Each row is where one point has got to under a steady rotation. How many steps took it there?
The counts run from 0 to 227.
[ 23  -2  36  -9  25  37   5  -2  16   0  23   9  -5   9   6 -14  26  -7
  12 -37 -23  -3  -2  18 -12   3 -24 -25   6 -18   4  25  24  -8  -4   2
  -4  23  19   7  23  30   4   4  25  43   3  14 -10  -5  18  16  12  14
  25  15   7 -18  -6  18 -17  20 -21  11  26  -4]
212
[ 16  11   0 -15   1  12 -15  10   7   4  30   4 -20 -10 -14  12   7 -23
  16   0 -20 -29   1   0  17 -14  -7   2  11 -10  -1  25  -3 -10   3  18
   3   1  17  37   6  37  16  24 -12  24 -19  -5 -42   3  -6  37  -3  33
  14  -9  -3  10 -15   9 -18  38  -7  14  12  31]
219
[ 30   2  19  -6  34  -2   9   7 -16   8   8  27 -22  -7 -10  11 -26  -7
  -4  -6   4  11   0   4   8  22 -20  -9  27 -12 -24  -6   8 -10   3   6
   0   4  26  11  27   9  31  -5  36   2 -25  11  16 -13  29  33   7  15
   7  -3 -13  -6 -16  13  29   9 -33   6  19  45]
35
[  7 -18  28  36   8  10  31  24  -4   0   1  20 -19   7  28 -17 -13   1
   0 -23  15  22 -14  -8  -1  26 -14  -7  28 -23  17  -1   2  22  18  -1
 -18   5  13  -3  13 -14  -2  11  30  -5 -11 -44  22   9  45  12   4  -2
  -3  18 -14  -3 -42   1   0  18   4  16   9  27]
24
[ 30  18  20   0  11  27   3   1 -14   8  18 -10  -3   5  -9  25  29 -18
  15 -21   2  -4  -2  -1  -4   6 -24 -28   4  -3  -7  18  13  -5  -9   7
  15   5  20  22   9  41  32   7  23  16 -17  23 -20  -7  20  44   5  33
   0  14  -3   7 -10  -3  -4  24  -4  15  19  38]
78
[ 29   6  14   9  11  15  24 -17   4  11  13 -12 -15  19   7  -2   5  13
  15 -11  19 -11  -9 -15   9  21 -10   3  12 -20  20 -11   8   4   1 -20
 -18  18  40   9  -1  11  -6  15  23  -5  15 -23 -17  17  12  52  -4  36
 -10   1  17   9 -38   5 -28  22 -13 -11   7  42]
188
[ 32   7  41  -4  31  38  -5  12  13  -4  28 -15 -23   6  18   5  27 -23
   0 -16 -35   5   2  20  24  -3 -20 -12  -4   7 -12  15   5  -6  -1   9
   5  -5  22   5   9  28  13   5   2  28   0  10   3  -4   5  39  14  14
  19  -4   2 -20   8   2 -23  17 -10  -2  34  43]
80
[-16 -34  17   2  29  -9  33  46  16   4  15  19  13   9 -18 -22   8 -23
 -19  26   6 -21   3  16  43   3  -4 -12  -5 -15  11  13   6  10  14  -1
   9   4  11  27   9   8  -2   1   5  21   7   8 -18  24  15  13   0  24
 -15 -16   7  14 -29  -5 -23  34  -2  -9  37  18]
60
[  7  10  19  -4  22  33  16   4  -2  28   8  22  -7   0   0 -19  -1  26
  14  -1 -10  -9  14  31   5  40 -18  15   2 -42  -1  16 -21 -17   2   1
 -28  24  35  15   7   7   7  -9  18   3  20 -11  -5   7 -12  16  24  -1
  29   8 -13 -25  -2  -1 -27  19 -26 -25  -4  31]
9
[  1 -22   5  38  -1   4  20   9  17  20  -4  25  -4 -13  -2 -32 -38  -2
   5 -12  16   2 -27 -13 -15  25 -18 -15  13 -30  13  25  20   4   3  12
   2  11   8  23   6  -4   3  18  42   4 -12 -14  -7   3  30  27  -3  20
  -3   3 -15   2 -45  12   2  40  -7  13   6  12]
28
[ -1 -23  12  -2   8  -6  29  44  20 -19  29   3   2 -12  -4  -5   4 -11
  -7   5 -22  -9   7   3   5  18  -3   1   7  -4  27   7   7  10  28 -10
  13  -2   2  10  24  -5  -5  15  -5  30   4 -10 -27  20  23 -34  -3  26
  -7  -9  10 -13 -36   4 -18  36  10  24  35   3]
202
[ 12   2   9  -4  25  31  36   2   5  28   8   3  -3   1   8 -26  -4  16
  10  27  -9  -7   5  20  16  31  -3  -3  13 -23 -12   9 -19 -16   7   8
  -8  18  17  17   8   1   4  -8  36  -2  25   2  12  13 -11  21  28   4
  24  15 -10 -22  -3  -6 -32  16 -44 -26  13  18]
146
[ 17  10   9  -6  11  -6 -13   7   8  33   1  41 -18 -34 -30  23  -3 -10
   1  11  -4   0  11 -12   6  28 -31 -12  25  -5  -8  -4   1  -3  24   1
  13 -12  32  31   3  13  37 -19  13   7 -11 -11 -28  17  33  17   0  28
   4 -13 -18   5 -22  13  10  33 -24   9  14  45]
39
[  6 -25  35  -6  26  20  29  43 -20 -20  24 -14  -7  27  -8   7  11  -3
  -8  -8  -2  -9   4  15  40  18 -14   3   5 -19   3 -20 -10   1   7  -9
  -7  13  24  30  29  18  -3   2   0   1   1  -2  -5  -3  22   3   4  17
 -10   1  18  -6 -20  -4 -12  15   2  -9  37  48]
195
[ 23 -13  16  37  20  10  32  12   9  20  -4  24 -10 -10   0 -42 -26  -5
   4 -14  22   0 -20 -11 -19  33 -25 -17   6  -8  -3  17  22  -2  15  11
   3  16   4   0   4 -18  12  25  57   3 -10   9  11   7  26  29  15  17
   8   0 -13 -10 -30   8  -1  34 -17  13   8   6]
29
[ -3  -2  -2   9  23   3  33 -22   1  34   8   4   3 -15  14   5   3  17
   1  12  10  -7  17  18 -11  39  -8  15   4 -23 -12  27  -3 -17 -12  -6
   8   3  45 -15  -1   9   7  -3  50  -4  21 -16 -13  25   8  34  -3  23
  28  16 -10 -11  -5 -24   3  15 -16 -15  -2  20]
6
[ 24 -21  22  24  20  15  33  21  -8  10   4   5  -9 -14  -4 -28 -38  -1
   6 -15   0  12 -15   0  -9  34  -9 -12   8  -3 -12   9   8  -9  11  16
  19  14  -2   8  22 -15  18  18  49   2 -15  20  12  -8  18  18  17  17
  13  -3  -1 -29 -32   6   0  22 -21  15  16  13]
30
[ 29  -5  10   4  15  26  51  24 -13 -13  24 -38  -8  16  -2  16  10  10
   0   1  -6 -27  -1  16  10  24   9  19  -9 -17  -3   3   8 -30  -7  10
 -23  21  25  23  22   1 -11  -3  19   9 -15  17   8   0  28  14 -11  32
  -5  12 -15  -6  -4  -8   1  16 -38  13  12   5]
101
[ 12   3 -10  15   5   7  30  -5  17  43  -1  -1  12 -32   0   5 -14  23
   5  14   4  -9   8  13 -14  48   1  12  -8 -22  -3  26   1 -17   0  -7
  11   6  27   6   1  -6  11 -10  47  -5  18   2 -19  28   9  20  -6  34
  22  18 -20 -19 -17  -7  -5  26 -25 -13  -1  18]
143
[ -8   8   2  -2  22  -4  35   2 -19  30   8  21  -4  10  -6   5   2   4
 -10  31  26 -15   5  11  28  26 -10  10  23 -33 -19   8 -23   9   2  10
 -11   3  25  23   1  22  15  -1  30  -2  12 -15  -1   9   8  40   7  13
   4  10 -24  11 -14 -21  -8  27 -27 -18   6  47]
149
[ -4  14   3  15  -9  13  20   1  21  14  22  -2   6 -18  36 -11  25   3
  20   6 -24  -2  -1   6 -18  15  -4   0   7  -8  18  51  -9   6   4  22
  11  -1  -8  -7 -10  11  -1  28  21  25  18 -27 -28  29   4   9  -6  13
  27  23 -24  -6 -18 -17 -34  49   1  12   0   9]
115
[  5 -23  17  -7  19  -1  16  -8  24  23   7  -4   7 -20   4  -4   2   7
   4  -8  -4  10   7  15   5  31 -15  -6 -10 -19  19  21  -3   2   5 -32
  30  -9  32  -9   8  10   3   8  14 -13  32 -13 -39  30  -2  39  13  21
   6   1  32  -8 -35 -11 -26  23  24 -26  20  33]
49
[ -2  -2  15   4  11  -8  30  37 -41  -7  10  18 -10   3  -2  -8 -10   6
  -8  -4 -15  14   3   3  14  42 -12  13  20 -16   0   3 -31  20  24  10
   1  -6   1   2  19 -26  18  23   2 -11  -9 -28  -3  -3   8 -12  22 -12
   0  11 -21  -6 -35 -18   0  32  14   6  19  52]
19
[-21 -26  29  24  -2  28  -7  40   9  34  -8   8  -4 -31   4 -10  -4 -28
   5 -12  -9 -14  -7  22  -3  -2  -8   4   5 -20  -7  37  10   7 -15  25
  -3  -1  18  42 -14   4   8   1  -2   7 -22 -20  -7   6  26  33  11  10
  17  -6 -32  10   6 -10  -9  34 -12   1   9  21]
126
[ 29  10  19 -13  39   1  -2  13  -2  12   7  48 -30  -8 -11 -15 -17 -11
  -3  -5 -12   9   8  10  13  18 -24 -12  21 -25  -9  -2  17  -6   9   5
  -9   9  36   5  16   2  22   4  17  21 -14   7  16 -13  16  25  10   0
  23 -10 -12 -15  -9  21  13   9 -35  -1  21  36]
36
[ 34  19  51  -3  17  35   4  -1  -6   5  19   0 -16  16   4   9  34 -19
  13 -20  -8  -3  -8  13  11  -5 -31 -23   6  -1  -2   9  10   0  -2  10
   4  14  27  14   0  34  28   7  16  22 -13  17  -4 -10  14  50   8  15
   7  13   3   5   0   4 -17  21 -13   3  22  38]
79
[  2 -15 -12   0  -7 -26  20  29   3  15  11   7 -22 -63   2   9 -26  -6
 -13  19  -5 -10   5   3  -2  22  11  26  14 -10  -8  19   2  -6  -2  28
  18 -11  14  18   0 -25   7  12  -3 -10 -30 -16 -15  16  28  17  -4  35
   5  -2 -26   5 -18 -11  29  33 -15  18   8  26]
132
[-20   1  13  15  16  -9  12  28   5  32  -3  32  10 -10   7  -6  16  -5
 -10  19   2   6  12   3   8  26 -19   1   0 -15   5  19 -17  27  25   7
   8 -17   9   3 -15   0  20  -1  20   4  20 -33 -14  27  15  -3   3   1
  12   5 -28   2 -24 -27 -24  46  12 -17  15  50]
154
[ 11  17  26 -19  28  11  41  25 -10 -11  28  14  -8   5   7   0  48  -5
  -6  11 -26 -19  15  32  13  16  -5   6   5 -10   1  25 -12  -3  11  29
  -9  15   7   2   6  -3  16  -6   4  33   1  14   7  13  19  -4  20   8
  12  20 -29  -7   2 -16  -8  29 -28  -2  26   0]
107
[ 14 -30  28  12  32  28  17  22  14   6  15 -23   4   9  15 -11 -12   6
  -2 -20 -12   3  -2  17  31  27 -10  -3  -9 -23  12   1   2 -14   2 -30
 -13   6  30   2  27   1 -14   3  12   3  23  -5  -2  21   0  27  -4  11
   1 -12  29 -22 -28   4 -32  11   3 -24  20  43]
53
[-16  -3   1  15   7  28  19  26  -8  38   0  -2   8 -18 -14   8  -7   9
   9  17  -1  -8   9  11   8  39 -12  20   1 -16 -13  17 -26 -14   3   5
   0  -5  22  32   6  28  15 -13  34  -2  21 -17 -33  17   6   5  -1  27
  19   9 -19 -15 -12 -18 -32  31 -11  -7  -3  41]
11
[  7   6  21  14  10  -9  25  41 -13 -16  17  10  -1  24 -19  18  18  -1
 -16  -7   6 -15   7  -5  17  23 -15   7  -1 -18  23 -10   9  13  22  -2
 -18   3  31  15   7  -6  -4   9  -6  11 -18 -10 -16   6  41  -6 -24  19
 -28  -6 -10   9 -29  -1   5  42   9  16  30  40]
199
[ 11  -1   0 -15   5 -11  42 -16   9  25  -1  16 -14 -40  13 -12   9  11
   6  13  12 -15  -2  -4 -22  32   3   7  23 -13  16  17 -10  -4   0  17
  11  14  32   5 -12 -22  18   5  16  -3   3 -22  -6  36  20  23  24  25
  18  21 -18   9 -19 -16   7  26 -34   6   6  -6]
1
[  4 -29  18  17   9   2  23  34   5   2   9   4   8 -20   9 -29 -37  -3
   0 -24 -11  25  -4   5 -20  36  -9 -12   6 -22   7  21  -2  12   4   5
  28   9 -11   5  34  -7  -5  29  29  -5   4  -3 -11  -2  10  -1  20   5
   9   8   3 -31 -50   6 -13  15  11   8  23  26]
163
[ 24  -5  17 -13  10 -18  41  11  -2   7   2  19 -25 -41  20 -20  -4  -9
  -4  -1 -14  -5   5   4  -5  30   2  10  14 -12   8  17   3   5   5  36
   3  12  16   2  -2 -44  15  10 -12  -9 -19 -10  24  21  25  27  40   3
  17   7 -23   7 -17  -9  17  28 -28   4  25  13]
134
[ 24 -13  17  -5   6  10  21  11  31 -13  23  -1   1 -13   7   6   4   5
   7  -8 -26   1   2   2  -9  11 -10 -22  33 -13  24  14  10   0  15 -11
   9   7  -8   5  36  24  -2  12  25  40  16  -5 -32   4  30 -21 -12  26
   1  18   7 -16 -42  20 -15  15  -4  28  34  -3]
70
[  6  -7  23  18  10  34  -2  46 -17  10  11 -12  -8 -27  16   1 -14 -11
   7 -37 -31  12  -1  36  -1  23  -7  12  -8 -19 -16  32  -3 -12 -13  25
  -3   0   6  26  21  -1  -1  15   5  -3 -21  -1   6 -14   1  24  17  -4
  25  11 -23 -23   1  -8  -7  22   2   5  11  44]
124
[ -1   8  22  22  24  30  33  18 -19  22   8  10 -20  16   9 -19   5   8
  -1  27   9 -12  -2   4  36  30  -9   8  13 -11 -15   1 -29   8  16  17
 -24   6  21  18 -16   4  14  -2  29  -3  15 -19  10  14   6  16  12   4
  15   2 -27  -3  -9 -21 -35  28 -24 -18   7  36]
13
[ 29  -1  18  16  10   1  31 -17  27  -3  26   3   6   9  25   0  16 -13
  -2   2   7  -2  -3  -9  -5   5 -12 -26   6   0   9  24  27   0   0  -5
  10   0   8 -21   7  14   3  20  49  36  10   5  -6  19  28  34 -21  35
   3  15  -3  -3 -30   0 -15  31 -18  17  20  -1]
72
[ 42   5  38 -23  17  16  13 -21  10   4   6   1 -22  -7  13   0  10  11
  20 -25 -12   8   0  -1   3  25 -13 -13  25 -17  32 -22 -12   4  19 -23
  -2   6  32   6  16  10  12   1   4  -8  19 -30  -8  15  18  20  30  14
   3  14  23 -13 -23  22 -28  11 -10 -10  26  29]
184
